In the rows, 128 means zero.
First come named moves, each a turn or a mirror, each shown by rows before and after it. For each pair of rows after them, which moves, in which order, take the first row to the second? The first pair is done for you.
move J_902:
[144 128 135  97 124 147  69 150 137 117 126 140 104 148 146 174  73 106
 154 122 142 142 109  89 128 136 130 139 138 124 136  93  97 129 144  95
 141 146] -> [154 133 135 122  99  90 143 158 123 162 118  99 145 118 115 142 142 125
 160 142 136 132 126 108  99 102 131 133 171 133 149 142 107 189 157 109
 141 149]
[147 144 120 177  82  75 211 170 120 167 123  58 182 122  94 139 189 122
 148 161 100 137 135  88  93 121 158 130 171 166 146 112 149 221 144 115
 122 176] -> [113 146 103 141 132 189  59 140 133  86 145 128  99 178 169 206  67  88
 120 118 112 145  98  43 144 176 163 137 122 131 116  36 148 111 124  90
 115 168]
[134 126 154 115 168 107 135  97 141 138  87 128 110 133 106  86 127 166
 136 149 147  98 136 166 122 114 121 112 164  92 128 155 108  83 115 145
 113  65] -> [135 126 152 107 171 119 119  88 138 127  92 121  98 138 112  95 103 175
 142 148 142  97 134 169 130 123 127 114 154  81 128 148 107  67 114 145
 109  78]
[114 112 147 121 141 138  96 111 135 106 134 154 124 123 139 116 113 118
 139 133 104 124 143 134 132 129 127 150 125 127 127 146 126 134 134 135
 119 129] -> [119 113 148 120 125 124 115 112 132 122 124 139 146 118 127 107 130 126
 138 139 101 119 149 135 136 120 131 155 128 137 135 155 136 152 140 139
 119 127]
move J_476:
[117 115 132 125 153 150  85 114 105 105 137 130 118 128 125 135 104 125
 135 133 118 154 140 113 156 121 129 134 142  95 140 140 151 128 122 135
 139 141] -> [131 128 118 119 166 151 116 124 114 125 122 110 121 149 111 130 119 130
 147 134 121 149 140 113 139 115 113 110 166  82 148 137 137 116 116 132
 138 129]
[118 119 139 106 134 158  81 110 126  92 140 154  85 133 159 145 115 125
 161 113 126 147 121 104 156 143 153 152 130  95 134 133 140 123 121 110
 126 134] -> [156 129 127 111 155 148 122 120 140 130 108 123  98 159 138 152 135 134
 190 115 132 134 129 108 117 126 126 120 157  75 153 131 115 111 109 103
 129 119]
[ 88 153 149 126 166 127 143 117 145 163 130 116  92 118 162 100 110 121
 124 128  81  95  78  75 119 118 135 105  95 155 110 138 142 114 122 149
 125 115] -> [ 87 139 147 127 163 126 135 111 147 159 119 126  87 101 158  94 116 136
 132 135  86 100  93  91 126 106 135 110  91 139 118 165 134 115 128 170
 119  95]
[ 98 147 144 129 130 137  97 134 102 128 130 117 150 137 125 102 122 117
  82 112 112  83 121  80 147 176 121 126 129 167 129 122 131 112 138 123
 154 152] -> [107 115 150 112 146 126 108 104 120 125  94 145 151 117 102  71 138 149
 112 117 138  76 153 124 130 138 112 140 145 118 150 166 120 101 139 143
 152 109]
move J_390:
[140 145 125 136 115 152 112 164 150  97 138 122 146 108 180 130  99 125
 132 156 100 143 139 102 109 115 166 136 110 128 115 115 149 134  71 134
 119 127] -> [137 150 118 139 125 151 120 161 152  96 134 120 149 110 176 131  90 121
 130 156  98 143 134  97 104 113 158 126 111 131 114 111 144 133  73 127
 122 133]
[129 109 114 113 118 155  79 126 128 103 122 135 100 147 135 177 111 131
 158 149 122 149 125 114 132 149 146 128 118 126 136  98 138 132 127 121
 126 174] -> [127 110 111 124 125 170  84 121 127 110 118 130 109 153 140 184 111 133
 153 143 122 152 125 115 125 150 137 130 117 124 133  87 127 123 129 114
 128 168]
[111 125 132 112 152 124 174 134 122 134 111 149 127 172 124 116 121 122
 130 118 137 126 134 128 133 153  89 131 117 104  95 115 126  94 119 144
 124 115] -> [103 109 135 105 121 108 169 123 106 121 125 157 125 138 122 109 140 140
 152 129 128 148 145 127 144 135 128 154 125 109 100 144 144 137 141 164
 117 118]
move J_253:
[114 114 147 166 123  88  98 129 115 106 145 169 116  64 138  72 120 149
 105 141 115 119 119 176 137 110 178 141  91 153  91 212 137 152 175 158
 133  96] -> [118 121 135 156 128 137  46 136 107  74 166 171  85 107 168 124  78 129
  89 135 105 135  97 137 158 144 184 133  84 155  88 160 136 124 170 129
 127 121]
[157  57 111 111 116 149 127 109  99 129 128 146 137  84 155 102 110 118
 148 138 147 117 144 158 147 144 137 154 133  79 100 115 150 139 161 132
 135 119] -> [150 101 103 130 114 170 126 137  95 143 153 120 142 126 168 109  77 102
 112 133 128 116 108 122 150 171 122 143 121 123  73  74 147 120 152 108
 134 141]
[128 143 130 143 135 143 128 132 120 143 133 133 142 127 130 111 128 124
 110 117 131 118 123 146 123 142 101 135 109 137 122 109 113  98 119 134
 123 133] -> [132 124 131 129 146 140 119 126 114 135 129 147 136 109 130 105 134 140
 128 117 136 124 135 153 131 125 109 144 117 121 134 130 115 101 118 143
 121 118]
Pairs:
(2 to 3 moves a pair)
[132 153 126 130 126 115 177 131 142 162  88 121 155 142  98 128 141 162
 139 125 144  94 109 118 136 126  74 113 179  96 101 142  84 111  83 113
 112 103] -> [127 165 124 130 132 140 144 132 145 145 100 120 132 168 114 156 114 142
 116 118 142 100  93  86 147 144  78 109 167 108  82 103  87  97  83  90
 117 114] | J_253 J_253
[ 92 117 136 142 105  88 138 107 128 108 149 162 127 112 102  98 157 116
 131 128 129 132 165 158 160 116 138 154 123 134 101 205 121 147 126 168
 166 117] -> [ 82 146 123 154 106 124 103 123 126  96 175 139 121 157 131 148 112  81
  91 120 111 136 125 103 170 161 143 130  99 169  80 136 122 113 113 138
 173 154] | J_902 J_476 J_476
[134 161 127 156 122 123 141 138  98 142 156 110 128 133 140 111  78 105
  83 115 128 116  99 124 130 167 106 131  92 170 109 113 153 103 139 115
 162 131] -> [158 167 130 148 127  99 190 130 112 176 125  87 149 129 108  93 118 124
 110 128 141 109 117 139 108 144  90 122 119 149 137 132 143 114 134 128
 160 110] | J_902 J_476 J_476
[135 153 114 134 153 138 125 131 152 141 119 107 103 162 133 168 125 136
 153 144 111 140 117  85 114 120 133  90 139 124 140  70 137 102 128  95
 137 128] -> [ 88 113 142 136 108 116  92 117 133  94 152 140  98  97 149 145 127 138
 128 138 109 156 134 110 165 130 177 133 111 161 115 110 174 139 153 130
 133 121] | J_902 J_476
[110 109 140 128 102 120  96 138 110  99 165 144 124 103 139 140 119 119
 124 124 116 150 115 110 160 146 165 156 102 148 125 129 146 162 144 133
 116 150] -> [152 132 115 125 159 127 150 125 139 150  97 117 131 137 112 126 136 144
 168 130 149 111 130 138  97 102 109 117 145  75 152 135 108 128 109 128
 115 116] | J_476 J_390
[122 142 132 131 134 156 108 127 110 111 125 130  88 141 138 156 105 147
 151 127 105 152 113 103 148 155 136 129 138  93 128  98 136 120  94  76
 139 138] -> [ 97 131 144 134 149 146 112 106 115 115 114 169  94 110 138 106 103 162
 132 116 117 142 127 162 156 151 122 143 124  85 123 134 134  99  92 104
 143 105] | J_253 J_902 J_476
[137 144  95 115 178 116 162 123 137 161  70 151 113 110 116  92 150 135
 127 134 164  82 150 178 120  93  95  98 101  79 146 158 126  79  83 144
 115  69] -> [125 157  95 125 190 144 120 125 133 145  83 154  91 151 136 126  97 104
  97 117 162  79 112 143 138 129  86  92  78  93 123 101 128  40  76 120
 117  88] | J_902 J_253
[143 178 123 163 140 100 180 162 122 151 124 102 152 111 101  94 158 133
 126 104 130 149 147 142 118 119  94 119 149 180 138 132 134 143 100 121
 133 122] -> [120 159 118 146 170 160  97 128 133 105 129 154  98 126 141 105  98 126
 119  83 142 148 149 137 158 149 105 138 120 153 119 116 121  80  88 120
 139  99] | J_476 J_476 J_902
[130 107 131 130 113 103 153 127 117 125 122 136 146  95 121 109 160 139
 144 137 136 131 141 149 125 117 148 145 143 120 141 170 144 162 156 143
 125 130] -> [115 116 123 124 152 167  91 114 133 100 128 170 101 136 150 138  99 115
 119 116 143 133 118 136 141 154 134 135 115 107 124 118 126  95 130 124
 133 124] | J_902 J_390
[143 141 132 136 150  88 196 106 170 154  98 121 171 117 120  37 176 140
 138 130 157  71 144 170 127 101 110  66 152  77 159 115 106  92 121 127
 120  93] -> [103 102 156 125 132  95 132  84 161 107 123 179 146  73 143  27 166 139
 116 117 160  89 164 192 174 108 141 111 118  88 137 147 122  94 147 149
 122  80] | J_476 J_476
[122  96 177 157 168 144  89 104 160 106 161 181 124  98 174 124  57 150
  82  96 129 127 124 180 136 146 117 124  84 127 108 160 177  68 143 147
 166 107] -> [149 131 168 186 123  72 194 139 138 173 167  94 175  89 133 126 135 161
 105 126  92 129 124 155  95 115 120 110 137 177 122 169 193 154 169 147
 160 149] | J_902 J_476 J_390
[127 150 123 138 190 150  95 151 129 145 101 118 111 151 173 165  92 113
  93 122 123 120  95 103 141 143 103 111  68 135 117 103  84  83  99 131
 131 114] -> [142 147 136 155 139  66 181 161 101 181  95  86 160  90 124 128 180 136
 125 153 116 113 128 126 119  94 130 126 102 155 147 165 100 171 128 163
 125 124] | J_902 J_390
[105 149 141 141 100  81 130 116  96 141 145 116 156 138 138 125 124 106
 112 147 102 134 104 104 152 120 133 134 131 176 142 117 147 191 165 110
 101 160] -> [132 122 143  93 120 100 108  93 112 133 103 132 117 139 132 144 136 133
 189 145 120 146 137 116 141  91 148 142 155 103 177 133 127 181 160 112
  92 134] | J_476 J_476 J_253
[124 124 136 119 106 108 146 130  92 149 142 106 137 127 124 144 126 110
  88 142 119 151 132  63 151 143 153 142 134 162 109 137 122 162 142 136
 135 156] -> [129 139 125 115 120 131 125 129 103 150 140 108 129 150 139 137  96  99
  69 135 123 150 123  57 158 149 133 133 120 158 109 113 113 122 128 117
 138 159] | J_902 J_390
[144  93 147  91  80 112 111  87 111  67 174 125  92  72 130 184 132 151
 142 151  86 144 135  74 180 132 184 141 159 102 151  90 127 138 154  99
 127 120] -> [168 103 142  92  89  81 160  94 124 109 154  90 135  69 104 166 167 157
 162 176  86 142 136  81 145 106 168 127 178  90 167 105 118 158 150 105
 123 114] | J_902 J_476
[138 181 104 157 147 174 136 176 149 144 101  66 147 166 140 141  80 157
 139 138 117 131  81 115 107 152  92  76 142 151 138  67 123 127 130  81
 119 151] -> [119 154 105 134 133 190  82 160 140  97 119 103 124 154 157 166  44 149
 139 121 118 159  82 105 145 169 125  98 120 146 117  64 131 120 136  80
 115 148] | J_390 J_902 J_390
[177 107 102 119 103 113 174 167 119 165 127  89  95 189  73 177 152 150
 128 145 154 129 100 104 117 155 130 106 161 163 116  84 134 146 150  87
 149 134] -> [135  43 123  93 111 144  87 120 118  97 132 181  44 133 109 156 113 153
 119 133 166 142 127 150 178 164 169 159 118 133 109 124 140 119 159 119
 146  96] | J_902 J_476
[147  97 160 160 190 139  94 100 173 156 102 163 140 143 167  89  49 161
 136  91 161  90  85 197 184  88  71 132 129  87 176 156 109 100 116 112
 121  75] -> [129  93 170 159 165 153  57  97 162 128 139 179 127 134 180  96  32 146
  91  77 148 111  72 171 215 121  88 140 103 126 154 138 127 103 123 109
 119  86] | J_476 J_476
[129 142 132 119 124 115 169 139 123 149 129 114 145 102 113 110 148 129
 129 128  94 116 148 140 142 117 137 123 150 144 139 147 119 158 139 142
 151 126] -> [113 138 136 115 152 171 118 115 139 121 128 154 113 130 137 114 105 121
 118 116 106 108 142 146 157 143 122 119 117 122 127 129 115 106 112 134
 156 110] | J_390 J_902 J_476
